Each row of this table is followed by its label. One hidden rule gives the labels. It looks at one to three of the table's principal directions, none of them among the few with the most spread.
array([   1,  -25, -107,   57,   48,  -19,   19,  -41,   71,  -23,  -21,   32,   34,  -36,   -2,  -50,  -30,  -13,
        -30,  -58,   19,  -62,  -25,   -4,   12,   -2,   21,   -2,  -35,   63,   30,  -58]) hut
array([-13, -18,   2,  -8,   1,   8,  17, -11, -51, -27,  -2, -24,   9,   8,   8,  25,   5,  31, -14, -31, -17, -14,
        34,  38,  17,  13, -12,  35,  39, -35,  26,  21]) lake
array([ 41, -10,  57, -25, -29, -54, -24,  35,  -4,  -9, -15,  -3, -38,  14, -32,  28,  26,  19,  53,  74,  -7,  24,
       -10,  -5, -20,  52,   8, -25,   8,  -5,  40,  57]) lake
array([  3, -14,  48, -25, -28, -65, -24,  17,  14, -23, -10,   3,   6, -25, -29,  59,   2,   0,  14,  37,  25,  18,
        -3,  40, -15,  36,  54, -18,  10,  -3,  33,  -6]) jar
array([-19, -14, -43,   4,  16,  40,  34, -41, -32,   8, -11,  10,  -1,   5,  -1, -14, -19,   9, -52, -33,  -3,   1,
        -4, -24,   1, -15, -33,  43,  -3,  -9, -32,  13]) tent
array([-21,  19,  84, -23, -33,  16, -19,   7, -28,  -1,  35, -10, -40,  15,  17,  32,   5, -30,  -2,  29, -30,  29,
        34,  19,  15, -48, -17,  15,  40, -35, -28,  -9]) tent
array([-25,  30,  78, -55, -47,  26, -41,  57, -29,  29,  74, -28,  34,  15,  14,  45,  20,  15,  16,  31,  -4,  35,
        50,  59,   0, -16,  10, -27,  26, -52, -23,   4]) clay
array([-40,   4, -92,  45,  27, -28,  12,  16,  19, -87,  39,   6,  16, -11,  26, -24, -13,  19, -61, -19,  37, -50,
        17,  -7,   2,   9, -48, -30,  24,  22,  16,  -9]) quill
array([ -1,  15, -34,  25,   5, -10, -25,  70,  23, -27,  57, -11,  59,  -7,  39, -22,  19,  21,  53,  -3,  13, -34,
        26,  20,  -1,  25,   5, -49,  19,  24,  46, -32]) clay
array([-18,  33,  56,   1, -31,  13, -52,  31,  25,  28,  84,   6, -59,  62,  30, -30,   4, -25,  27,  34, -28,  25,
        20, -38,  -2, -43, -48, -58,  19, -13, -73,   8]) lake
array([-76,  42,  50, -14, -15,  30,  14, -16, -65, -32,  16, -21, -20, -17,  38,  56, -16, -52,  -5, -49,  -7,  10,
        40,  18,  38, -62, -26,  21,  76,  -3, -55, -38]) clay
array([-53,  -2, -16,   4,   2,  61,   0, -13, -36,   7,  60,   2,  32,  -6,  55,  -3,  -9,  -9, -17, -66, -20,  -5,
        53,  32,  24, -46, -18,  23,  43, -15, -42, -52]) jar
array([ 32, -27, -38,  71,  40,  10,  20, -34, -20, -20, -61,  34, -56,   2,  28, -60,   2, -21,  26, -41, -19, -13,
       -13, -96,  13, -16, -34,  34,  17,  69,   5, -19]) hut
array([ 11,  18,   5, -20,  -8,  20,   6,  12,  -6,  34,  -7,  -8,  30, -10,  -3,   2,  15,  -2,  37,  11, -14,  -4,
       -16,  12,  -2,   7,  13,  -2, -30,   2,   3,   8]) tent
array([ -5,  30,  54, -23, -45, -39, -42,  69,  11, -10,  41,  16, -16,   2, -13,  29,  24, -17,  66,  88, -17,  28,
        -5,  10, -10,  27,  -8, -46,  19,  31,  -1,  31]) tent
array([ -9,  -5,  91, -15, -22, -32,  -7,  -8, -44, -43, -30, -19, -40,  -7,   1,  68,   7, -17,   2,   3,  -7,  22,
        29,  33,  19,  -8,  21,  30,  58, -25,  17,  -7]) hut
array([ 12,  29,  13,  -3,  -8,  17,  -8,  14,  26,  36,  21, -14,  10,   4,  26, -23,  17, -22,  58,   7, -29, -22,
       -11,   4,   0, -12,   7, -29, -30,  -5,  -7, -16]) tent
array([  6,  -2,  11, -37,  -6, -20,  13,  -1, -23,   2, -28,   1, -31, -15, -28,  38,   9,  -1,  31,  26,  -4,  36,
       -21,   6, -10,  48,  -4,   1,  10,   2,  -6,  52]) lake
array([ -6,  -7,  40, -45, -24,  36,   4,  12, -76,  27,   6, -32,  46,   5,  11,  41,  17,  45,  -5, -11,  10,  24,
        33,  29, -15,   9,  18,  20,  10, -67,  -3,  16]) clay
array([-15,   3, -35, -24, -21, -14,  -5,  20,   8,  31,   0,  13,  86, -28, -14,  16,  19,  29,  25,  -4,  15, -14,
       -30,  37, -26,  59,  41, -43, -58,  15, -11,  24]) hut
array([ -40,    3,  -69,   10,   33,   48,   35,  -60,  -11,   28,  -30,    3,   22,   17,  -14,  -24,  -32,   23,
       -105,  -90,   37,    1,  -14,  -26,    6,  -22,  -21,   12,  -37,   -8,  -82,   24]) hut
array([ 38, -60, -33,  59,  26, -13,  17, -36,  -8, -25, -53,  30, -27,  22,  -6, -44,  -8,  20, -30,  -9, -10, -11,
       -15, -59,  -8,  13, -11,  63,   1,  14,  39,   1]) jar
array([ -3,  14, -47, -12,  23,  22,  19,  10,   1,  11,   9, -23,  33,  -9,   6,  -7,   4,  21,   7, -28,  10,  -8,
         0,  24,   2,  25,  -4, -11,  -8, -11,   2,  14]) clay
array([-23,   0, -11,  12, -12,  32, -32,  43, -17,  14,  62,   4,  53,  32,  29, -22,  13,  41,   1, -23,  -3,   5,
        40,  12,   0,   4, -13, -16,  18,  -5, -22,   2]) hut
array([ -8, -26,  19, -12, -36, -62, -18,  26,   1, -33,   8,  -1,  30,  28, -45,  37,  -6,  53, -25,  46,  20,  -4,
        -4,  26, -27,  59,  19,  -1,   6, -30,  44,  47]) tent
array([ 41,  17, -20,  41,  11, -52,  -9,  40,  63, -40, -27,   5,  32, -45,   8, -20,  32, -25,  68,  29, -14, -63,
       -25,  27,  15,  25,  39, -30, -33,  69,  89, -38]) quill
array([  5,  31,  52, -51, -26,  -9, -13,  24,   2,  21,  12, -22, -20,   7, -25,  33,  12,  -3,  18,  52,  -1,  26,
        -6,  20,  -6,   6,   0, -33, -10, -26, -13,  42]) quill
array([  -2,  -18,   -5,   37,   56,    8,   69,  -94,  -58,  -60, -106,   -5, -113,  -14,    6,   12,  -26,  -50,
        -34,  -73,  -20,   10,   -4,  -46,   47,  -32,  -43,  101,   70,   18,   -5,   -7]) clay
array([-33,   2,  21,  -6, -14, -13,  -6,   0,  -4, -24,  18,  -4,   5,   8, -12,  30, -18,   0, -36,  -1,   8,   4,
        16,  28,   9,  -9,   1,  10,  27, -15,  -5,  -3]) clay
array([ 57, -38, -19,  54,  19, -17, -19,  26,  19, -25,  -1,  35, -30,   1,  23, -53,  22,   4,  27,  39, -15,   4,
         4, -46, -11,  14, -10,  13,  11,  35,  50, -22]) hut
array([ -7,  25, -28,  16,  27,  40,  16, -33,  26,  20,   4,   4, -21, -17,  22, -37, -20, -53,  -2, -34,  -9, -22,
        -5, -28,  24, -69, -18,  -4, -13,  32, -30, -52]) tent
array([-58,  -3,  30,  -7,  -8, -17,  44, -82, -70, -33, -93,  -9, -38,  15, -35,  65, -22,  -3, -72, -70,   1,  10,
       -19,   0,  23,   7, -13,  53,  21, -19, -61,  61]) lake
array([ -9,  11,  -5, -11,  29,  -4,  45, -36, -12, -42, -45, -23, -43, -28, -20,  35, -18, -28, -41, -14,   3,   5,
        -2,  27,  31, -12, -14,  49,  31,  -7,  16,   3]) tent
array([ -7, -14, -30,  38,  24,  15,  16, -22, -17, -18, -15,  -8,   8,  20,  24, -27,  -8,  21, -34, -58,  10, -23,
        13, -23,   6, -11, -12,  21,  10, -11,   0, -13]) jar
array([ 30, -32,  71, -63, -35, -56,  -8,   0, -13,  -7, -38,  -3, -21, -11, -78,  79,   2,  25, -30,  84,  16,  47,
        -8,  44, -20,  41,  41,  25,  -3, -41,  46,  54]) lake
array([ 40, -30, -95,  33,  28,  32,  15, -19,  25,  62, -19,  25,  57,   2,  10, -82,   5,  32,  28, -38,   0, -40,
       -42, -54, -29,  25,  13, -13, -82,  28,   5,  -6]) hut
array([ 17, -38,  -5,   0,  29,  35,  35, -54, -54,  -4, -38,  -7, -38,  -8,   3,   3, -19,  -2, -23, -42,  -7,  10,
        24, -20,  18, -32, -13,  70,  40, -15,  18, -18]) quill
array([-43, -24,   3,   2,  -2, -24,  25, -62, -31, -38, -29,  -8, -15,   2,  -7,  38, -34,   2, -60, -53,  19, -17,
         5,   2,   3,  -7,   3,  27,  26, -31, -14,  -3]) quill
array([ 29, -11,  14,  -3,  -2,  -9,  -4,  -2,  10,   6,  -8,   1, -24,   7,  -9, -11,   0,   4,  -9,  33,   8,   7,
        -7, -28, -16,  -8,   1,  -5, -17, -12,  13,   4]) quill
array([ 24, -16, -53, -25,  30,  58,  21, -11,  -2,  52,  -5,  14,  41, -54,  -2, -13,   3,  -1,  -6, -12,   4,  24,
        -1,  24,  -1,  -6,  21,  31, -31,  12,   2, -29]) jar
array([  5, -15,  41,  20,   8, -22,  17, -53,  -8, -25, -65, -12, -48,  20, -18,  16, -19, -12, -49, -25,   4,   1,
        -9, -15,  13, -20,  11,  47,  10, -25,   4,  -2]) jar
array([ -25,   24,   72,  -30,   11,  -14,   46,  -68,  -48,  -51, -122,   -4,  -67,  -85,  -38,  107,   -8,  -90,
        -33,  -28,  -10,   40,   -5,   61,   70,  -42,   27,   83,   46,   43,  -11,  -19]) hut
array([ 11, -13, -50,  44,  36, -45,  34, -12,  25, -89, -40,   5,  -9, -42, -10,  -1, -18, -22, -23,   6,  10, -49,
       -10,   7,  22,   3,   0,  43,  25,  45,  90, -39]) tent
array([-21, -12,  41, -20, -24,   9,   7, -15, -62,  -7,  -9,   1, -25,  20, -12,  35,  -3,  13, -36,  12,  -7,  33,
        14, -10,  -4,  -7, -23,  39,  30, -32, -26,  37]) tent
array([ 15, -30,  57, -10, -29, -49, -40,  40,  -6, -25,  16, -12,  15,  29, -23,  35,   3,  51, -13,  38,  32,  21,
        29,  20, -22,  33,  34, -10,  28, -39,  49,  14]) jar
array([ 17, -15,   9,  -5, -15,   4, -21,  22,  -5,  23,  14,  12,  17,  13,  -9,  -9,   5,  24,   9,  24,   6,  13,
         5, -17, -17,   5,   9,  -8,  -9,   2,   8,   6]) hut
array([-19,  -6,  52, -24, -51, -62, -21,  41, -16, -31,   5,  -1,  26,  15, -38,  63,  11,  31,  14,  58,  -1,  14,
        -8,  45, -21,  67,  24,   2,  18, -21,  30,  51]) clay
array([  5,   6, -37,  16,  19,  35,  13,   3,  -9,  13,  -6,   9,  12,  -6,  15, -31,   6,   1,  -7, -13,   0,   3,
        -6, -25,   0,  -9, -18,  11, -15,  18, -15,  -4]) clay
array([ -4, -20, -25,  32,  46,  10,  49, -73, -18, -45, -76,  10, -48, -27, -11,   6, -22, -35, -63, -54, -17,  -3,
         0,   7,  48, -31, -15,  92,  31,  24,  10, -20]) hut
array([ 29, -22,   4, -20, -11,   5,  -8,  13,  -8,  30,  16,   1,  -1,  18,  -7,  -9,  15,  32,  18,  35, -14,  18,
        -2,  -3, -25,  31,  -3,   0, -13, -31,  11,  36]) lake
array([ -2,  45,   9,  22,  -7, -45, -35,  59,  59, -25,  22,  11, -11, -10,   9,  -9,  17, -37,  65,  37,   4,  -4,
       -17,  -5,   5,  15,   2, -70,   3,  64,   1, -13]) jar
array([-17,  -5,  -2, -18,  -9,  22,   1, -12, -22,  33,   4, -11,  26,  34, -19,   2, -17,  39, -39, -25,  25,  11,
         1, -14, -15,   1,  -1,  -2, -15, -34, -33,  31]) clay
array([  8, -18, -50,   5,  25,  53,  29, -46,   1,  46,   0, -11,  22,  20,  10, -45, -19,  24, -46, -46,   4, -21,
        -6, -23, -12, -22,  -8,  23, -42, -46, -18,  -6]) tent
array([-15,   7,  15,  59,  -4, -42, -23,  -1,  26, -43,   5,  10, -44,  35,  34, -29,  -3, -19,   5, -15,   4, -24,
        -2, -54,  -1, -13, -19, -39,  18,  18, -21, -18]) hut
array([-51,  19,  18, -18, -16,  31,  -9,   7, -37,   7,  50, -11, -10,  33,  24,  14,   2,  12, -23, -23,  -9,  28,
        31,  12,   5,  -9, -41, -12,  34, -40, -72,  32]) hut
array([ 69, -55, -15, -16, -24, -49, -26,  47,  28,  37,   1,  -1,  70,  35, -45, -16,  26,  99,  36,  64,  15,  -9,
       -31,   9, -66, 111,  53, -26, -66, -44,  82,  64]) hut
array([  7, -16, 104, -75, -73, -78, -28,  17,  -4,  15, -21,  -5,  -1,  17, -80,  93,  13,  30,   8,  95,   1,  48,
       -31,  58, -39,  77,  56,  -7, -23, -61,  14,  84]) jar
array([-38,   4, -10,  24,  -1,  -4,   5,   0, -20, -44,  22,   5, -19,  16,  24,   0,  -6,  -6, -12, -16, -15, -10,
        16,  -6,  11,  -3, -41,  12,  45,   3, -16,   4]) tent
array([ 31, -39, -20,  58,  -5, -78,   1,   4,  18, -48, -53,  35, -16,  24, -27, -27,  -6,  21,   8,  46,  19, -23,
       -55, -84, -44,  56,   4,   7, -18,  35,  53,  21]) clay
array([  9,  22, -28, -25,  19,   1,  27, -44,  71,  35, -27,  -5,   9, -45, -41,   0, -31, -50, -15,   2,   9, -27,
       -46,  26,  11, -31,  35,  -5, -66,  17,   7, -33]) tent
array([ 24,  -8,  84, -72, -53, -39, -35,  39,   9,  37,   9, -19,  33,  11, -61,  65,  13,  41,   2,  84,  18,  42,
        -6,  63, -34,  46,  62, -17, -31, -64,  29,  47]) jar
array([  3,  46,  75, -50, -20,  38, -14,   0,  -1,  66,  -7, -20,  -7,  -3, -16,  28,  10, -38,  33,   4, -23,  32,
         1,  32,  26, -43,  23, -10, -20,  -3, -43,   1]) hut
array([ 76, -38, -34, -16,  42,  -7,  29, -33,  37,  11, -64,  -3,   6, -48, -66,  -3, -26,   0, -20,  20,  23, -13,
       -18,  12,   9,  -8,  49,  47, -34,  23, 103, -30]) quill
array([ -3, -28, -18,  26,  12,  11,  12, -13, -44, -27, -14,  13,   6, -20,  31,  -2,   5,   1,  10, -37, -10, -10,
        24,  -9,  11,  -3,  -5,  36,  37,  21,  19, -30]) lake
array([-41,  38,  25,  -8,   2,  11,  14, -43,  -2,  -3, -16, -18, -30, -16,  19,  22, -10, -50, -19, -51,  -2, -12,
         3,  11,  30, -53,  -6, -18,   1,  -1, -59, -21]) lake
array([-17,  19, -40,  10,  23,  82,  -5,   3,   9,  47,  54,  18,  29, -30,  63, -41,  18, -37,  30, -50, -47,   7,
        29,  36,  32, -41, -13,   5,  -1,  26, -52, -57]) hut
array([  7,  -1, -21, -29,  -4,   4,  14,  -4,   2,  33,   2, -21,  35,   2,  -7,   2,   6,  30,   8,   0,   8, -13,
       -20,  16, -26,  35,  15, -19, -43, -41,   1,  29]) tent
array([ 24,   8,   5, -10,  -1,  -3, -14,  28,  33,  13,  33,  -6,  -5,  -5,   8, -12,  14, -10,  40,  39, -19,  -2,
         1,  19,  -3,   5,   3, -20,  -7,  -4,  24,  -8]) quill
array([-51,  14,   7,  -9,  27,  34,  32, -51, -31, -41, -25,   4, -31, -57,  -2,  50, -30, -56, -99, -48,  15,  34,
        37,  44,  56, -78, -12,  67,  54,  15, -38, -52]) jar
array([-38, -14, -35, -12,   4,  17,  37, -51, -31,  12, -34,   2,  26,  12, -34,  18, -29,  24, -60, -47,   9,   0,
       -22,   5,  -2,  16,  -5,  45, -13, -20, -34,  38]) clay
array([ 12, -11, -13,   1,  -5,  10,  -1,  17, -14,   7,  30, -14,  19,  23,  23, -21,  11,  36,  13,   8,  -2, -18,
        11, -15, -23,  16, -13, -13,  -5, -37,  17,  12]) quill
array([-23,  57,  17, -28,  -3,  71,   8,   7, -10,  38,  42,  -4,  -9, -40,  43,   1,  11, -74,  50,   2, -47,   7,
        15,  22,  32, -69, -25,   0,   9,  21, -47, -47]) tent
array([ 33, -10,  25, -18, -16, -18, -37,  46,  33,  25,  33,   8,  10,   4,  -8,   0,  22,  15,  37,  57,  -4,  32,
         1,  27, -22,  36,  27, -24, -11, -13,  21,   7]) jar
Here are more rows. What is the label of each one?
array([ 11,  20,  42, -23, -18,  17, -26,  28,  -6,  51,  15, -15,   2,  32,  -4,  -3,   8,  12,  41,   7,   8,  29,
         1, -23, -12,   0,   6, -38,  -9, -10, -30,  20]) -> jar
array([-10, -33, -36,  21,  17,  31,  14, -22, -42,  -4,  -3,  18,  -7,  16,  17, -21,   0,  27, -38, -37, -10,  16,
        16, -22,   0,   6, -34,  41,  22,  -9, -26,  17]) -> hut
array([-11, -10, -54,  69,  46,  24,  22, -49,  -6, -33, -26,  15, -47,  29,  20, -60, -28,  -8, -66, -70,   5, -22,
         9, -74,  26, -52, -56,  28,  22,  33, -28, -16]) -> lake
array([ 50, -22, -23, -18,   1, -28,  -4,  22,  33,  10, -11, -12,  70, -44, -17,   6,  21,  28,  41,  21,   8, -44,
        -5,  56, -10,  41,  64, -21, -47,   5,  94, -16]) -> lake
array([ -3,  12,  25,  -1,  -5,   2,  -5,  13,  -2,  -8,   7,  -1, -16,   7,  -9,   8,  -9, -14,  -2,  22,   0,  15,
         5,  -7,   6, -19,  -9,  12,  20,   6,   3,  -6]) -> clay
array([-11,  12,  20, -84, -34,  48,   4,   5, -26,  80,  26,  -3,  44,  -8, -45,  36,  -4,  13,  -4,  39,  -7,  38,
        -9,  38, -15,  -3,  10,   9, -36, -30, -33,  39]) -> tent
array([  5, -33, -76, -11,  32,  31,  28, -28, -24,  21, -12,   8,  25, -22,  -2, -12,  -4,  33, -13, -50,   9,   4,
         3,   6,  -3,  28,  -5,  16,  -6,   4,  -4,  15]) -> lake
array([ -7,  -9,  31, -38,  -9,  -9,   7, -22, -12, -13,   3, -17, -25,  -2, -35,  42, -27,  -1, -44,  18,  12,   8,
        19,  23,   9, -26,   0,  19,  24, -32,  18,   5]) -> quill
array([ 31,   3,  35, -25,  -4, -26,   1,  13,   1, -13, -22,   8, -61, -29, -29,  30,   7, -38,  53,  66, -21,  33,
       -14,   2,   7,  13,  -3,  14,  27,  31,  35,  12]) -> tent
array([ 30,  32, -31,  12,  -2,  23, -34,  50,  84,  67,  53,  14,  57,  -1,  16, -68,  16, -15,  70,  29, -15, -29,
       -25,  -6, -11, -10,  22, -65, -73,  42,   3, -36]) -> clay
array([  8, -20,   9,  15,  -8, -25, -13,  -8,  15,  -5, -13,  25, -12,   0,  -7,  -3,  -2,  -5,  -8,  16,   4,   9,
       -13, -17, -13,   6,  15,   3,  -9,  10,  -2,  -8]) -> jar
array([-10,  11, -13, -32,   7,  27,  17, -13,  -5,  14,  11,  -5,  -5, -23,  -6,  13,  -4, -14, -19,   3,  -7,  11,
         5,  27,  11, -16, -13,  10,  -2,  -9, -16,   4]) -> quill
array([ 19,  11,   3,  -2, -18, -25,  -5,  36,  -5,   3,  -2,   2, -12,  21,  -8, -11,  18,  13,  64,  51,  -8,  -3,
       -32, -46, -28,  46, -21, -33, -11,  16,  12,  51]) -> tent
array([-36,  13,  13,  11,  -5, -29,  19, -16, -32, -44, -40, -22,  14, -17,  19,  40,   1,  -7,   2, -50,  19, -28,
        -3,  12,   6,  13,  18,  -3,  17,  -4,  -2, -10]) -> clay
array([-62,  19, -11,  59,  38,  11,  34, -65, -23, -73, -33,   1, -72,  -3,  47,  -1, -25, -60, -64, -95,  -8, -10,
        19, -22,  53, -63, -50,  42,  66,  22, -62, -40]) -> jar
array([  8, -55, -46,   7, -27, -72, -13,  24,  21, -19,  16,  -2,  90,  40, -36,  -4, -10, 104, -25,  25,  49, -51,
       -22,   0, -67,  96,  38, -32, -44, -46,  72,  44]) -> tent
array([-20,  37,  26,  -4, -17,  62, -41,  29,  -3,  59,  67,  20,  -5,  12,  44, -31,  15, -35,  51,  -8, -30,  29,
        27, -23,  14, -58, -27, -44,   7,  35, -82, -26]) -> hut
array([-26,  59,  38, -21, -37,  11, -38,  62,  31,  31,  78, -22,  31,  41,   2,  -4,   3,  -4,  42,  36, -11, -10,
         6,  17,   0, -16, -11, -61,  -8,  -8, -24,  12]) -> tent
array([  0,   7, -53,  31,  13, -25,   4, -12,  75,   6,  -4,  34,  -6,   1, -23, -43, -25, -30,   1,  18,   5, -20,
       -59, -40, -14,   7,  -3, -18, -45,  49, -11, -10]) -> clay
array([ 13, -19,  47, -45, -18, -20, -12,  22, -18,  -4,  -5,  -5,  -8,  10, -54,  54,   3,  33, -28,  54,   7,  60,
        13,  48,  -6,  40,  15,  34,  25, -36,  24,  51]) -> jar
array([  3, -18, -24,   3,  32,  57,  22, -34, -39,  18, -20,   0,  11, -31,  29,  -6,  -1,  -5, -18, -66,   2,  13,
        28,   5,  19, -32,   6,  40,  14,   1, -14, -41]) -> hut
array([ -3, -52, -36,  59,  28, -27,   7, -33, -19, -51, -34,  18, -27,  33,   9, -24, -14,  36, -51, -57,  20,  -4,
        10, -47,  -2,  23, -18,  27,  35,   3,   2,  10]) -> hut
array([  0,   6, -36,  23,  12,  -1,  13,   2,  35, -16,  19,  -5,  20,  -2,   7, -26, -12, -12,   9,   3, -17, -50,
        -9,  11,   9,  -8,  -6,  12,  -6,   9,  42, -28]) -> tent
array([-62,  75,  36, -50, -67,  -2, -47,  88,  22,  41,  98,   8,  35,  31,  -9,  25,  24,  -4,  51,  77, -20,  39,
       -21,  37, -22,  39, -25, -81, -17,  -1, -88,  69]) -> clay
array([-13, -12, -22,  29,  18,  46,   1,  -9, -17,   6,  20,   1,  20,  25,  27, -33, -13,  21, -58, -46,  15,   5,
        31, -21,   4, -37, -16,  27,  12, -20, -23, -28]) -> jar
array([ 83, -12, -75,  51,  55,  -2,  17,   0,  57,  12, -53,  31, -22, -40,  11, -79,  20, -32,  81,   9, -21, -26,
       -48, -54,   3,  19,   5,  -3, -44,  90,  56, -30]) -> hut
array([ 70, -19, -41,  41,  33, -16,   1,   8,  43,  17, -50,  30, -14, -16,  -2, -58,  17,  -6,  48,  22,  10,   5,
       -48, -66, -25,  32,  19,  -9, -46,  55,  32, -12]) -> jar
array([ 18, -15, -52,  -2,  19,  37,   7,  -6,  16,  44,   6,  15,  49, -25,   2, -30,  -1,   9,  -2, -15,   5,  -4,
        -7,   7,  -8,  -3,  20,   7, -40,  12,   4, -27]) -> jar
